Each path below is one point turned by a fixed rotation once a step. After each direction that follows a path, write how fast that rotation turns it, in degrees each step (0 if it stays still).
Each turn is a multiple of 5 degrees from 10 to 175, or 0.
Each row of a path follows its step; steps can be skipped.
Rotation 1:
step 0: [  2.4 -47.8  46.7  13.7 -39.3  23.9  25.6 -26.4  16.4 -23.6  18.2   9.6
   4.2   2.9  47.3   2.9  37.0 -18.2 -12.6   7.6   5.1   2.2 -13.9 -26.7
   4.9  23.2   9.1  40.3   8.1  19.2 -18.3 -25.9  13.1 -12.9  13.0 -22.9
 -15.6  -5.4  -2.0  42.5 -17.6  -3.4  23.6  -5.9   2.1  24.2   6.1  -1.1]
step 1: [ -0.5   1.9 -16.4  -6.3  37.7   7.6  35.3  -8.1  -8.0 -40.8 -26.2 -25.0
  10.8  36.2  21.9 -10.6  22.0  -2.9   9.6  26.2  -9.6  -7.2   7.3 -49.4
  25.0  37.3 -17.3  17.9 -10.5  35.9  -9.3 -27.4  10.0  16.3  24.3   0.9
  36.5  20.4  -7.4  31.2 -12.2  -9.2  26.4 -11.2 -11.8 -29.0  11.4   2.1]
step 2: [ 17.0   3.7 -33.0  -9.2   5.6   1.9  20.2 -24.0 -14.1 -15.1 -24.7 -34.2
  10.2 -50.6  20.0  31.5  21.5  -5.1 -27.5   1.5   0.4   8.4  42.3   4.2
 -11.0   4.7  -9.7  35.8  25.0  -8.7 -35.5  -5.8 -18.7 -14.1   7.1  -3.1
  -8.6  24.3 -27.0  36.8   7.4 -17.4  41.8   7.9  10.8 -38.0 -15.0   6.1]
step 3: [ -8.2 -23.1   1.6   8.3  -3.9   0.8   8.2 -14.1 -23.0 -27.6   3.1  -8.6
 -25.2 -16.7 -15.5  -2.3 -17.8 -14.6 -28.6  -1.7  -6.0 -27.0 -13.5 -32.4
   2.8  -8.9  -5.1  -8.5 -12.9   1.0   0.3  -3.4  -0.7  -0.1  -7.4 -63.5
 -41.2  43.0 -44.7  56.6 -26.8  -3.3  18.6  23.6  11.2 -20.8  18.1 -17.0]
step 4: [  5.3  18.2  -4.5  21.6  24.7  32.3  -7.5  40.9   3.8 -17.1 -18.1 -12.0
   1.1  21.8   0.4  20.1  27.2   0.7  27.1  45.8   1.3 -21.6 -18.8  -5.4
  -1.0  -1.6  -3.5  19.0  31.3 -27.1   6.6  14.4   5.5  -3.8  24.4 -25.3
 -25.7 -17.8 -26.9  66.2  -8.1 -12.1  -7.7   5.9  -5.0 -36.1  34.7  -7.1]
step 9: [-44.6  -9.7   1.2  16.0 -13.7  35.6  10.2 -43.4   7.4   9.0  -3.0  10.0
   2.9  -6.6  22.6   7.0  16.0 -15.3  22.5 -39.1  -9.8 -13.0 -19.7 -26.7
  22.5 -18.8 -13.1  35.6  35.5  20.1   5.1 -47.9 -30.3 -23.8  20.2  -0.2
 -10.4 -17.4  -9.8  21.9   9.6  24.9  16.8 -21.6  18.5   2.7  31.8 -16.8]
step 10: [ 12.6  15.9  24.2  -4.2  11.3  43.7 -22.6  -8.5 -37.2 -20.5   7.8  10.6
   0.6 -11.0   2.0 -10.9   8.6  -8.0  17.2 -13.3  -8.4  31.5  22.9 -59.0
 -10.3  44.4  -8.6  12.6   3.4  25.3  16.3 -31.4  -7.8  -5.4  19.7  20.5
  21.2  35.5   5.3  37.2  -1.0  10.0  -9.1 -15.9  10.8 -34.7  37.6   7.9]
step 12: [-32.5  -8.8  -7.4  -3.1  -8.3  10.3   8.1 -34.7 -13.2 -12.7 -17.2 -26.0
 -17.8  -3.0  15.5 -12.7 -29.6   9.1  -9.2  15.4 -30.7  -9.6  -9.8 -14.3
  35.9   1.4 -18.2   2.9 -26.2  23.7 -41.2 -34.7 -11.4  42.3  33.8 -29.0
   8.3  -6.1 -15.3  43.4 -37.3 -24.7   8.1 -13.1  -4.4 -26.9  20.5 -15.5]
step 14: [ 12.9  19.1  29.9  -7.7  23.0  14.8   9.3  16.4  14.4  -2.1  11.0  -6.2
 -16.6 -15.3 -32.6  -1.1   6.8  17.1 -22.2  -3.0   4.6  12.6  23.1 -28.9
  28.3 -31.0  12.7   0.6 -10.9  -1.6  12.1 -31.5   6.0 -24.3  12.1 -52.0
 -34.8  25.4 -26.7  45.7 -16.9   1.9  55.2 -14.6  -2.2  -6.6 -23.9 -18.5]
step 17: [ 18.8 -13.3  -5.3  12.1  24.4  42.3 -27.3  -8.6   9.9 -15.8   6.9 -39.1
  12.6  -8.8   2.9  -8.1  17.0  -3.6   7.2 -27.6  -7.0 -34.3 -21.7 -53.7
  -3.1  13.6  26.5 -20.5 -23.5  17.9 -14.7  -1.0  18.2 -23.3  29.9   7.1
 -47.7 -18.2  -1.1  -0.4 -17.8  15.0  25.2  -1.4 -26.5 -14.6 -32.4 -32.6]
[-12.3  -7.9   7.0  -9.0   3.4  -7.3   8.5   1.5  11.9 -11.4   4.3  -7.0
  -1.4   3.0   1.8   1.6   4.6   5.3   1.2   5.9  -1.3   0.0   9.9   6.4
   7.4  -3.7  13.8   8.8 -12.2   1.6  -0.6   1.9  -6.6   4.8   0.6   6.6
   5.3   7.5  -9.0  -4.3   8.6   4.6   3.0   0.2  10.8  -3.6  -6.6  -6.0]
60
[ -2.0 -12.1  -5.9   0.8  -8.8   5.1 -11.7  -2.5   4.7  -2.7  -3.7  16.1
   1.4  15.6   1.7   4.3  -1.9 -11.8   6.6   7.6   1.3  -3.5   4.1   1.2
  -2.3  -3.4   6.0  -3.4  -0.7  -5.1  -7.6   4.4   2.7   7.1  11.4  -6.5
   0.5  -0.3  -6.5  -3.4  -3.9 -17.2  -0.5  -7.8   3.4   4.3  -0.1  -5.6]
90
[ -1.5   6.5   3.0  -0.4   9.6  -6.5 -10.3   0.9   2.9   1.7   5.7  15.4
  -4.0   2.9 -18.1   6.4   1.7  -2.7  -5.4 -10.1  -4.0 -11.9  -6.1   7.5
  -1.2  -8.6   0.9  11.1   6.5   5.5   7.7  -1.5 -11.1  -0.9  -2.7  -7.7
  -2.8  -3.0  -7.8  10.0   5.2  -1.3   1.0   2.5   6.8  -3.3   1.5   0.9]
70
[ -5.6   9.9   0.6  -7.0   3.6   0.2   0.8  17.3  -5.1   5.7  14.6  -5.9
   3.8  -6.6   6.1   2.9   3.5  -5.4   9.1  -5.5   2.6   3.1  -3.1   5.4
   1.6  -3.5   3.8  -4.2  -5.2   1.9  -2.2 -10.2  12.9   1.9  -1.9 -14.9
  -1.6  -6.4  -9.7  -5.6   9.7 -10.0  -6.6  -2.1  -3.4   5.6  -2.4  -3.5]
40
[ -0.7   3.3  -7.7   6.2   4.8   3.7  -6.5  -9.0  -0.5  10.4   0.3  -4.1
   1.3   9.4  -3.5   4.1   5.9  10.4   6.4  11.0   5.2   0.4 -16.1  -5.3
  11.4  -7.5   0.4   0.7  -7.4  -3.5  -5.2  -5.8  -7.0  -0.5  -8.0   1.0
   0.4   2.1  -3.2  -6.2   7.7   0.5   7.2 -10.0 -12.4 -11.9   4.1  -4.9]
135
[ -1.5  -3.0   4.0 -20.7   5.7   5.5   5.5   3.5   2.7   2.0 -14.7   9.8
   3.2   2.8  -1.0   0.6   6.1  -0.6  -0.8  -0.6   5.1  -3.8   1.3  -9.3
  -6.6  -3.2  -8.3   6.0   7.4  -3.0   8.8 -12.6   5.6   1.5   4.5  -1.4
   2.4   2.5   7.0  -3.4   5.8   8.1  -0.5 -11.0  -7.3  -1.4 -13.3  -7.2]
85
